Each path below is one point turned by a fixed rotation once a step. After each direction that follows a path, write how fast that rotation turns it, in deg/step (0 if it stays still).
Each turn is a multiple of 5 degrees from 10 to 175, or 0.
Each row of a path follows its step; steps can be skipped.
path 1
step 0: +0.82 +2.28 +0.71 +0.37 +0.38 +2.29 -0.25 -0.75 +1.47 -2.94 +1.60 -1.98
 -0.40 -0.04 +1.36 +4.36 +1.67 +2.75 +0.70 -2.81 -2.03 +2.25 -1.35 -4.52
 -2.69 -1.63 +1.42 +1.10 -1.41 -0.12 -2.17 -1.12 +2.67 -1.23 +0.42 +1.59
 +2.98 -1.58 +1.45 -1.75 -1.10 -0.97 +0.54 +3.82 -0.96 +3.18 -0.86 +4.81
 -0.99 +1.03 +1.37 -3.07 +0.74 +0.78 +0.42 -1.91 +4.69 -2.61 +2.29 +0.03
 +1.42
step 6: +4.25 +2.54 -2.13 +1.02 +0.81 -1.85 +2.97 -2.16 +3.71 -2.36 +0.79 +0.97
 +0.34 +5.05 +2.37 +3.86 -0.54 +1.38 +0.26 -0.29 -0.14 -0.46 -0.63 -4.09
 +0.12 -0.57 -1.84 +2.43 +1.73 -0.53 -0.58 -0.53 -0.43 +3.86 -0.89 -3.72
 -0.47 -2.35 -0.17 +0.00 -0.52 +1.02 +2.32 +4.29 +1.29 +1.89 -0.46 +0.86
 -3.10 +1.66 +1.19 -1.80 -2.72 +1.66 +2.68 +3.16 -0.88 +1.02 +1.33 +0.49
 -0.39
step 8: +1.21 -0.93 -1.86 +2.54 +0.45 -1.51 +2.76 +1.33 -0.36 +0.14 +0.06 -6.44
 -0.61 +0.16 +1.21 +2.23 +3.30 +1.27 +0.07 -2.83 -0.11 +0.20 +0.86 -3.52
 +2.13 +1.64 -0.90 -3.56 -1.21 -1.16 -2.70 -1.51 -1.66 -0.28 -0.50 +0.15
 -0.68 -0.66 +0.31 -1.90 -2.02 +2.01 +3.26 +2.37 -3.17 -4.37 +2.42 +2.00
 +4.18 +0.74 +0.12 -1.26 +1.06 +1.33 -0.44 +0.75 -0.14 -2.09 +3.68 +1.81
 -0.34
step 9: +0.33 +2.50 +1.42 +2.70 +0.16 +0.05 +3.17 -1.32 +1.05 -1.51 -0.79 +3.60
 -2.68 +2.72 +4.71 +4.58 -0.45 -1.41 +3.21 -1.92 -1.21 -1.57 +0.99 -1.93
 -1.48 -3.96 +0.42 +0.47 -0.40 +0.18 +0.24 -0.29 -2.38 +1.44 -3.40 -3.06
 -0.14 -2.55 -3.18 -1.38 -0.22 +0.83 +0.29 +2.13 -2.31 -1.76 +0.75 +0.90
 +0.88 +1.07 +1.97 -1.04 +0.47 -1.49 +3.77 +0.51 -3.25 -2.74 +2.19 +2.02
 +1.67
step 11: +3.71 +1.61 +0.03 -0.31 -2.05 -5.06 +0.61 +2.46 -0.81 +0.76 -0.72 +0.40
 -1.33 +0.73 +1.29 +0.91 +1.65 +0.05 -3.26 -1.06 -0.87 -1.19 +0.40 -3.31
 -0.34 +2.81 -2.10 -2.49 -2.00 -1.91 -3.76 -0.67 +0.50 -2.45 -0.06 +0.26
 +2.82 +0.95 -2.94 +0.02 -2.16 +3.25 -0.79 +6.02 +0.48 -0.02 +1.80 +3.45
 +3.52 +1.08 -1.10 +0.65 -1.41 +1.23 -0.82 -0.36 +0.54 -0.88 +3.49 +0.55
 +1.35
step 17: +2.40 +1.92 +2.88 +1.35 +0.76 -0.86 +1.12 -1.14 -0.22 -1.90 -0.72 -2.84
 -3.56 +0.15 +1.85 +2.06 +1.48 +3.16 -1.31 -2.64 -1.31 -1.02 +2.12 -4.51
 -1.93 -2.74 +3.74 +0.97 +2.10 -2.93 +1.76 -2.55 +2.06 +0.62 +4.33 -0.17
 +2.10 -1.17 -0.98 +0.52 +1.03 +1.77 +0.25 +2.80 +1.12 +0.57 +2.85 -1.99
 +1.60 +1.84 -2.92 +1.08 -1.55 -2.84 +1.67 +0.76 +2.25 +0.15 +2.79 +0.90
 +2.65
step 18: -0.42 +1.24 +1.60 +0.76 -2.07 -1.20 +3.36 +2.58 +3.28 +0.57 -4.02 -0.99
 +0.41 +2.91 +2.71 -0.37 +2.07 -0.61 +0.11 -1.30 +0.43 -0.52 +4.79 -2.36
 -2.94 +0.64 -0.75 +3.31 +1.10 -1.94 +1.77 +0.99 -1.82 +2.57 -1.67 +0.80
 +0.22 -2.50 +4.22 -1.62 -3.90 +0.28 -1.80 +2.26 -0.56 -1.35 -0.07 +0.78
 +2.54 -0.52 -1.07 -0.25 -3.24 -1.39 +2.59 +2.74 +1.61 +2.45 -2.95 +1.08
 -1.14
step 19: -0.55 +0.01 +0.22 -0.46 -0.66 -3.08 +1.81 +1.77 -1.42 -4.44 +0.76 -1.22
 +2.17 +1.40 +3.43 +3.02 +0.62 +0.56 -0.66 +0.39 -1.69 +1.40 +2.86 -1.51
 +0.93 -1.46 -2.81 +3.99 +0.97 +1.17 -6.70 -1.20 -2.21 +0.44 +1.16 +0.74
 +2.31 +0.27 +0.47 -2.50 -2.71 -1.72 -1.46 +1.13 -0.37 -0.50 +2.81 -0.12
 +0.10 -0.74 +0.07 -1.35 +0.00 +2.43 +3.79 -4.31 +4.01 -0.05 +1.94 +0.69
 -0.81
step 21: -1.36 +2.04 +0.28 +2.53 -4.23 +1.00 -0.62 -0.43 +0.56 +2.71 -3.62 -0.72
 -0.79 +4.61 +1.13 -0.33 +0.33 +2.39 -2.41 -2.74 +1.37 -2.71 +5.52 -2.32
 -1.52 +0.48 +1.59 +0.99 +3.64 +0.64 -0.78 +0.98 +0.70 -0.65 -0.87 +0.04
 +0.23 -3.17 +1.19 -1.42 -1.75 -0.61 +0.39 +1.17 +1.65 -4.17 +0.25 -0.61
 +2.24 +0.51 -1.90 +2.77 +2.25 -1.89 +4.99 -0.29 -0.54 -1.10 +1.27 +1.88
 +1.13
Speeds:
+0.68 -1.83 +0.94 -0.35 +0.19 -0.32 +0.22 -0.16 -0.26 -0.10 +0.33 -0.01
 -0.38 -0.58 +0.48 -0.72 +0.45 -0.80 +0.34 +0.76 -0.38 -0.76 -0.03 +0.16
 +0.71 +0.53 +0.36 -0.84 -0.44 +0.05 -0.76 -0.66 -0.27 +0.41 +1.95 +0.42
 -0.42 +0.23 +0.23 +0.42 +0.67 +0.09 +0.44 +0.62 -0.33 -0.15 +0.24 -0.59
 +0.50 +0.43 -0.31 +0.66 -0.17 +0.06 -0.04 -0.85 +0.09 +0.73 +0.71 +0.23
 -0.20 => 120
+0.51 +0.23 +0.49 +0.43 +0.82 +0.95 +0.49 -0.19 -0.07 -0.45 -0.97 +1.17
 +0.82 -0.10 +0.17 -0.10 +0.44 -0.44 -0.25 +0.12 +0.58 -0.41 -0.70 -0.87
 -0.39 -1.31 -0.57 +0.18 -0.40 +0.13 +1.19 -0.65 -1.03 +0.03 -0.27 -0.05
 +0.10 -0.89 -0.79 +1.29 +0.06 -0.43 +0.70 -0.12 +0.41 +0.49 -0.43 -0.37
 +0.46 +1.05 -0.65 +0.34 -0.48 -0.07 -0.54 +0.20 +0.32 -0.10 +0.35 -0.18
 -0.11 => 130
+1.06 -0.13 -0.28 +0.61 +0.28 -1.09 -0.73 +0.29 -0.75 +0.84 -0.09 +0.08
 +0.70 -0.66 -0.51 -0.15 +0.57 -0.35 +1.11 -0.74 +0.62 -0.10 -0.18 +0.39
 +0.66 -0.45 -1.35 +1.11 +0.07 +0.03 -0.80 +0.18 -0.18 -0.55 -0.08 -0.81
 +0.21 +0.49 +0.11 -0.83 -0.69 +0.26 -0.16 +0.70 -0.07 +0.44 -0.10 +0.25
 -0.07 +0.33 -0.48 +0.21 -0.29 +0.52 -0.88 -0.83 +0.89 +0.41 -0.69 -0.70
 -0.22 => 90
+0.33 -0.53 +1.73 +0.52 -1.37 +0.02 -0.05 +0.24 +0.46 +0.45 +0.11 -0.75
 -0.42 -0.31 +0.55 +0.81 -0.49 +0.27 -0.30 +0.32 -0.09 +1.42 +0.07 +0.11
 -0.21 +0.26 +0.12 +1.15 +0.68 -0.20 +0.35 -0.49 -1.06 -0.08 +0.10 +0.95
 -0.20 +0.05 +0.26 +0.20 +0.25 +0.45 -0.64 -0.29 +1.04 -0.01 -0.91 -0.09
 -0.17 +0.83 -0.33 -0.53 +0.17 +0.30 -0.69 -0.66 +0.04 -0.30 -0.22 -0.69
 +0.53 => 20
-0.31 -1.33 -1.07 -0.45 +0.15 +1.32 +0.99 -0.23 +0.15 +0.44 +0.40 -1.05
 +0.52 +0.17 -0.29 +0.18 -0.63 +0.11 +0.42 -0.85 +0.29 +0.69 +0.16 -0.16
 +0.45 +0.52 +0.04 -0.26 -0.36 -0.68 +0.32 +0.04 -0.12 +0.99 -0.26 -0.12
 -0.20 -0.62 +1.32 -0.05 -0.36 +0.13 +0.76 +0.40 +0.40 +0.54 -0.63 +0.82
 -0.20 +0.80 +0.29 +0.02 -0.29 +0.14 -0.55 +0.54 +0.51 +0.52 +0.12 -0.12
 -1.37 => 175
-0.70 +0.05 -1.10 +0.19 +0.19 +0.02 -1.02 +1.08 +0.26 +0.70 +1.27 -0.22
 -0.34 -0.01 -0.35 +1.06 +0.37 -0.30 -0.34 -0.40 +0.73 +0.25 -1.16 -0.11
 -0.29 +0.07 -0.42 +0.39 -0.93 +0.39 +0.07 -1.12 -0.16 -0.73 +0.75 +1.30
 +0.07 -0.81 -0.10 +0.02 +0.00 -0.05 +0.44 -0.56 -0.17 -0.41 +0.58 +0.33
 +0.50 +0.36 +0.96 +0.36 -0.42 -0.53 +0.22 -0.95 +0.00 -0.33 +0.06 +0.55
 -0.06 => 90
